Each row has a name. Each piece below is followed by the name of the row it came from. Each question is about the rows just above it.

Y: [133 161 120 143 120  93 116 176 173 173]
J: [ 57 161 108 143 150 102 126 147 129 104]
C: [156 102 156 104  97 132 120 150 152 109]
E: [ 96 137  60 176  84 123 118 128 176 119]
Z: [174 102 156 104 124 178 129 131 146 156]
Q: [121 124 123 116  66 112 114 159 153 170]
M: [119 129 121 154 100  66  91 153 152 117]
P: [129 102 122 107 114 111  81 121 135 179]
A: [151 112 130 107 156  93  92  79 119 105]
D: [178 102 129  69 174 124 122 150  36 113]
H: [111 135  64 139 170 156 135 129 144 116]
[174 102 156 104 124 178 129]	Z
[176  84]	E
[161 108 143 150 102]	J
[100  66]	M
[124 123 116  66 112 114 159 153 170]	Q
Where do [156 102 156 104  97 132 120 150 152 109] appear?	C
Which row holds [150  36]?	D

L: [141 143 130 124]
T: [133 125 138 155]
U: [137 137  99 144]
F: [128 123 156 148]
V: [124 107 216 115]
N: [120 120 134 135]
K: [216 112 143 148]
Where do [120 134 135] appear?	N
The row with [143 130] is	L
[216 115]	V

Von: [ 93 121 124  75 119  98 135 111 147 145  94  97  96 104 103 163 213 132
 126 137]
gafi: [ 93 105 122  81 115  92 116 110 156 150  87 102  89 106 137 213 126 132
 163 103]
mon: [ 93 133 124  77 117 103 140 114 144 148  98  96 104 104 150 196 126 150
 163 117]
Muz: [ 88 133 122  83 112 101 124 110 156 157 101  89 101 103 151 203 126 152
 164 115]
mirud: [ 93 104 109  55  96  91 142 119 156 126 157 203 101 103 101 151  89 130
 158 121]
dasu: [ 93  96 119  84 109  86 100 111 156 151  87 100  90 104 137 214 121 122
 160 108]
Dar: [ 93  98 122  83 112  88 102 111 158 150  86 101  88 104 137 216 123 124
 162 104]
[156 157 101  89 101 103 151 203 126]	Muz
[137 213 126 132 163 103]	gafi
Which row holds [100  90 104 137 214 121 122]?	dasu
[ 89 101 103] is in which row?	Muz
The row with [157 203 101 103 101 151  89 130 158 121] is	mirud

S: [166 103 103 128 151 192  93]
B: [ 69 135 131 200 134 112 178]
W: [ 78  99 121 152  69 115 153]
G: [206 148 110 132 124  76  90]
X: [ 59 102 103  77  99 121 110]
[200 134 112]	B
[ 77  99 121 110] is in which row?	X
[103 103 128 151]	S
Which row holds [ 77  99 121]?	X

gake: [142 125 137 113 143 140 106 113  90 164 144 117 154 167 156 124  87 145
 146 149 131 134 111 146 162 118 169 136 130 106 138 128 112 128 130 134
 122 139 116 109 127 123 149  86 118  71 120 117 118 111 161 145 143 141]
nup: [120 132 123 138 117 120 143 137 151 103 118 135 112 101 111 132 153 117
 117 115 128 122 139 118 105 136 102 124 123 144 123 128 139 130 128 122
 131 121 135 139 127 130 114 151 137 168 132 135 136 138 108 115 118 121]
gipup: [114 130 111 148 135 117 166 128 159  92 113 113  98 105 102 114 152 124
  94  89 113 166 143  93 133 124  91 119 164 117  92 144 143 115 101 142
 137  90 156 150 119 163 104 205  94 151 158 127 118 153  56 127 138  99]
Kagoz: [128 130 131 128 114 126 121 136 134 128 126 141 127 116 126 137 137 119
 135 136 134 107 130 136 106 135 123 129 108 144 142 120 126 134 140 117
 128 141 121 128 133 116 127 114 150 151 119 135 138 125 142 119 115 135]
vom: [110 132 112 151 118 114 165 141 173  83 110 129  91  87  92 126 172 111
 100  91 119 140 149  98 102 133  77 115 141 139 103 138 148 122 115 130
 138 102 151 155 124 147  97 199 122 188 149 137 133 155  67 114 121 105]
sot: [145 127 148 107 109 141  80 136 101 167 143 155 160 139 153 148 117 123
 166 178 149  74 116 168 105 140 160 139  71 157 178 104 109 149 142 137
 101 175  95 103 144  81 151  31 183 123  87 134 144  98 215 120 106 164]
tef: [126 127 121 134 143 126 146 119 128 120 126 111 120 134 123 115 123 137
 113 110 119 158 129 112 151 119 126 123 156 108 105 141 133 118 108 141
 132 107 142 135 118 150 123 163  95 112 147 120 115 139  93 137 144 112]
sevef: [124 127 121 135 143 126 147 120 130 121 125 109 120 133 124 116 122 138
 112 111 119 160 128 111 152 118 126 124 157 106 106 141 132 117 108 142
 132 105 140 135 120 152 123 164  98 112 147 120 114 138  92 138 144 114]
Which row holds [157 178 104 109 149 142 137 101 175  95 103 144]?	sot
[101 142 137]	gipup

mun: [146 129 169 134 138 128 137 135 141 150 137 135 134 134 135 138 142 146
 130 131 128 131 137 128 129 138 135 133 129 140 130 130 137 140 135 142
 152 129 135 143 139 130 144 128 128 129 129 134 140 138 136 149 135 135
 133 143 135 130 129 132 139]
bobus: [144 128 158 131 131 128 134 130 133 134 130 132 130 131 132 133 138 136
 129 130 128 129 132 128 129 133 131 128 128 133 129 128 129 134 130 139
 135 128 131 130 132 129 135 128 128 128 129 132 134 130 132 140 130 133
 129 136 131 128 129 132 132]
zaliz: [138 129 155 142 134 129 134 136 136 156 138 131 130 131 133 130 134 142
 130 130 128 129 141 128 129 140 134 136 129 141 129 130 142 138 133 135
 147 129 134 145 135 131 150 128 128 129 128 139 158 140 132 144 134 131
 134 135 131 130 128 130 136]
mol: [151 130 172 129 131 129 136 131 136 137 137 142 131 132 132 132 141 138
 129 130 128 129 142 128 131 155 130 129 128 140 129 129 131 148 130 146
 134 128 132 132 138 129 135 128 128 128 129 134 133 136 133 144 130 134
 130 142 131 128 128 133 132]
dof: [131 129 149 140 133 128 131 135 150 144 151 157 129 130 133 130 131 143
 130 130 128 131 137 128 130 197 137 132 128 142 128 130 134 166 134 139
 148 129 134 135 135 130 158 128 128 128 129 137 163 142 130 144 135 130
 134 146 134 129 128 129 132]
fimi: [171 128 229 131 135 128 142 129 145 139 150 145 129 129 138 132 149 165
 132 134 128 129 132 128 129 175 138 128 128 147 130 132 130 171 140 159
 135 130 143 129 131 130 151 128 128 128 129 133 145 138 135 178 143 136
 139 148 130 128 128 137 133]
gik: [128 128 134 134 133 128 134 132 131 133 129 130 136 130 130 131 130 129
 128 128 128 130 131 128 128 134 129 129 130 130 128 128 130 129 129 129
 137 128 128 143 135 129 137 128 128 131 128 132 140 130 140 129 128 129
 128 131 130 130 128 129 131]
tun: [158 141 133 129 132 129 129 132 137 132 135 144 132 135 131 135 133 134
 128 129 128 130 147 128 131 155 131 128 128 132 129 128 129 142 130 135
 136 128 129 129 142 128 137 128 128 128 128 134 133 136 130 132 129 132
 129 140 134 128 129 129 132]
tola: [144 128 157 134 145 128 139 139 141 135 135 150 134 137 134 148 148 139
 128 131 128 133 131 128 129 146 133 140 131 149 131 129 149 142 133 145
 171 128 132 162 139 130 143 128 128 131 129 132 132 144 142 141 131 139
 131 145 140 132 131 132 151]
The row with [158 140] is	zaliz
The row with [141 150 137 135 134 134 135] is	mun
[138 128 128 147 130 132 130 171] is in which row?	fimi
[133 138 136 129 130 128 129 132 128 129 133 131]	bobus
Which row holds [128 134 133]?	tun
[151 130 172 129 131 129 136 131 136 137 137 142 131 132 132 132 141 138
 129 130 128 129 142 128 131 155 130 129 128 140 129 129 131 148 130 146
 134 128 132 132 138 129 135 128 128 128 129 134 133 136 133 144 130 134
 130 142 131 128 128 133 132]	mol

veg: [114 125 137  97 168 161 192 122 145  53 125 151 111 119 152 104 156 122
 139  97  83  98 143 186 122 103 139 143 163  93 115 119 135 180 105 110
 122  73 108 115 145 150 132 103 156 145 131 141 127]
nobe: [148 124 149 162 137 100 140  83 126 102 123 125 110 146 106 131 123 143
 122 134 146 142 167 141 153 127  92 118 147 166 156 143 109 148 145 136
 172 121  96 125 160 184 176 158 116 134  86  97 128]
Rem: [162 145 123 102 143 141 182 152 117  96 114 157 140 153 156 134 108 149
 196  98 146  90 138 170 148 124  97 117 155 118 141 165 151 100 134 170
 147 121 184 134 119 190 139 111 110 112  58 149  86]
taz: [123 117 144 172 123  93  88  94 130 163 121 112 137 137  91 151 103 123
  82 177 153 158 122 101 135 145 107 129 125 170 148 129 106 121 154 116
 159 155 131 139 147 125 138 162 119 127 127 117 167]
rur: [123 151 143 152 139 140 188 109 141  75 102 160 143 151 134 143 100 130
 140 138 126  97 130 189 142 122  88 141 184 131 148 153 135 180 142 128
 174 103 181 139 156 191 140 123 132 127  75 160 146]
kuro: [102 138 153 124 158 139 154 107 161 119 123 146 140 134 126 146 110 108
 143 129  85 128  99 161 126 130 169 163 167  87 112 112 128 177 111  71
  95 124 127 141 135  70 100 145 125 165 144 169 154]
Gar: [145 155 120 127  96 125 117 138 125 155 147 120 117 132 132 128 133 137
 183  89 121 147 131 110 137 134 174 123 113 101 112 121 132 137 108 125
  73 152  84 126 100  75 122 150  96 148 132 117  84]
nas: [158 148 119 121 106 130 146 131 117 106 148 122  92 129 141 103 160 149
 183  68 121 134 170 132 143 117 150 110 118 112 121 127 129 151 106 146
  98 118  55 109 115 135 156 136 110 143 113  91  66]
lere: [ 82 113 137 129 142 136 104 121 150 149 126 125 145 109 117 137 124  96
  74 166  99 136  86 118 102 132 156 156 128 115 111  99 122 146 123  79
 111 130 140 136 134  65  88 125 153 139 188 156 186]
Zanar: [123 152 122  99 123 151 143 154 139 140 137 140 137 127 150 132 125 121
 185  93  97 121 101 138 122 129 185 143 133  70  99 116 146 141  99 107
  63 137 129 134  97  60  91 125 114 149 145 160 103]
[123 151 143 154 139 140]	Zanar
[127  75 160]	rur
Which row holds [114 125 137  97 168 161 192 122 145  53 125 151 111 119 152 104 156 122
 139  97  83  98 143 186 122 103 139 143 163  93 115 119 135 180 105 110
 122  73 108 115 145 150 132 103 156 145 131 141 127]?	veg
Where do [143 100 130 140 138 126  97 130 189 142] appear?	rur

lebot: [172 117 108 173]
Dulaf: [176 106  96  66]
Duna: [181 116 149  83]
lus: [108 207 129 200]
kegib: [146 100 146 121]
Gula: [105 173 200 129]
[129 200] is in which row?	lus
The row with [108 173] is	lebot
The row with [172 117 108] is	lebot
The row with [146 100] is	kegib
The row with [149  83] is	Duna

Milir: [119 145 213 101 136 103 119 134 124  87]
zik: [128 108 126 112 107 107 125  98 126 137]
diseb: [102 153 143 157 103 126 132  81 165 130]
Buril: [ 98 186 107 131  95 132 165  81 126 111]
nafi: [143 157 103 126 133 173 140  63 135 126]
pagim: [ 98 186 107 131  95  81 157 100 123 152]
Which row holds [107 107]?	zik
[126 132  81 165]	diseb
[126 133 173 140]	nafi
[173 140  63 135]	nafi
The row with [128 108 126 112 107 107 125  98 126] is	zik
The row with [143 157 103 126 132] is	diseb

nunub: [117 143  64 142 132 129 133 122 132 166 109 135 119 106 118 114 143  88
 130 118 117 124 146  95 103 127 159 124  95 128 139 153 141 108 115 122
 150 106 148]
fuga: [145 126 103 122 131 128 114 137 137 111 155 148 149 116 151 133 142  88
 121 143 119 174 128 122 166 109 116 121 165  97 122 111 151  89 145  94
 167  63 157]
beto: [ 89 188 133 124 147 131 118 199 168 129 142  85 162  88 150 121 112 124
 142 104 178  46 174 117 136 125 135 131 117 132 117 148  85 133 118 159
  75 161  94]
ziso: [158 102 153 142 136 130 154 121 136  88 149 110 127  97 113 139 110 149
 112 114 124 151  89 172 102 131 170  82 172 170 108 127 147 116 128 140
 111 111 115]
Las: [ 94 142 102 153 117 124 151 140  81 164 151  73 168  99 123 144 117 122
 136 130 172 117 143  66 142 130  93 115  66 149 127  93 147  96 170 115
 133 149 143]
leken: [111 121 169  91 162 126 118 145  80 178  94 151 103 141 142 116 151 129
 157 131  79 127 108 101 113 125 157 109 101 158 113 136 137 163 114 113
 150 128 138]
tez: [137 121 131 116 143 123 109 113 136 115 146 141 115 115 150  93 156 119
 146 118 140 128 122 120 106 123 127 100 120 135 113 161 121 139  79 131
 127 140 130]
Bag: [113 113 149 101 140 126 116  65 132 107 104 137  97 152 142  74 121 127
 116 152 129 148 111 149 120 124 126 133 149  97 149 103 171 102 135 113
 130 137 125]
Sipur: [125 144 137 133 148 103  95 138 148 136 145  90 140 142 154 154 125 139
 118 106 117 107 119 176 133 121 130 115 176 152 130 125 121 127 127  92
 138 149 136]
Bupu: [119 127 111 139 117 129 152 129  82 134 113 144  88 126 120 145 103 154
 122 170  76 151 117 153 170 130 112 116 153 151 125 139 141 127 108 144
 149  94 137]
vuve: [100 150 106 144 139 144  95 102 153 112 125 121 136 129 175 119 130 154
 116 121 119 143 122 109 166 121 128 174 109 138 112 151  59 151 123 142
  96 137 168]
[188 133]	beto
[117 143  66 142] is in which row?	Las
[116 121 119 143 122 109 166 121 128 174]	vuve
[113 149 101 140 126 116  65 132 107 104 137]	Bag
[ 95 128 139 153 141 108]	nunub
[142 130  93 115  66 149]	Las
Where do [145 126 103 122 131 128 114 137 137 111 155 148 149 116 151 133 142  88
 121 143 119 174 128 122 166 109 116 121 165  97 122 111 151  89 145  94
 167  63 157] appear?	fuga

Lon: [106 197 177 203 193 129  38 211 182 126  30 183 170 143 104 169  42 146
 109  96 157 176 111]
par: [ 68  97  75  98  58  73 116 103 112  83 117 129 137 118 201  87 217 134
 112 108 127 148 180]
rudo: [ 68  97 180 151 129 107 129 150 120 140 177 115 171  91 100  82 114 180
 100 143 118  82 127]
[197 177 203 193 129  38 211]	Lon
[97 75 98 58]	par
[177 203 193 129  38 211 182]	Lon
[ 68  97 180 151 129 107 129 150 120 140 177 115 171  91 100  82 114 180
 100 143 118  82 127]	rudo
[ 98  58  73 116 103 112]	par

tipe: [ 86 133 106 214 121  66  76  96 168 115  41 186 114 112  77  93 157 132
 134 165 122 149 101 134 186 176  41]
Boki: [186 115 112 116  97 116  87  77  84  90 131 127  77 125 124 179  79  72
 124 175 178  44 114  73 100 156 141]
deteg: [175 160 159 129 180 156  86 106 181 181 156 107 188 158 122  74 203 164
  62  85  64 184 161 171 155  91 136]
posap: [179 133 143 133  71 138 112  32  89 170 108 157 158  48 152 127 134 206
 193  90 122 208  54 200  93 140 120]
zovi: [ 80  92 111 116  97 116 179 173  84  90 131 127  77 125 124 179  79  72
 164 175 178  44 114  73 100 156 141]
sebo: [ 70 100 107 146  91 103 152 161 107  72 109 168  66 124  97 159  78  81
 156 193 171  37 120  69 145 166  96]
Where do [ 64 184 161 171] appear?	deteg
Where do [186 114 112] appear?	tipe

risaz: [179 193 154 194  63 165 166 165 188 107]
Lut: [159 188 117 220 132 158 117 129 165  78]
rak: [194  62 165 166 165 188 117 129 188  78]
[117 220 132 158 117]	Lut
[194  63 165 166 165 188]	risaz
[129 188]	rak
Which row holds [159 188 117 220 132 158 117 129 165  78]?	Lut
[166 165 188 117 129 188  78] is in which row?	rak
[194  62 165 166 165 188 117 129 188  78] is in which row?	rak

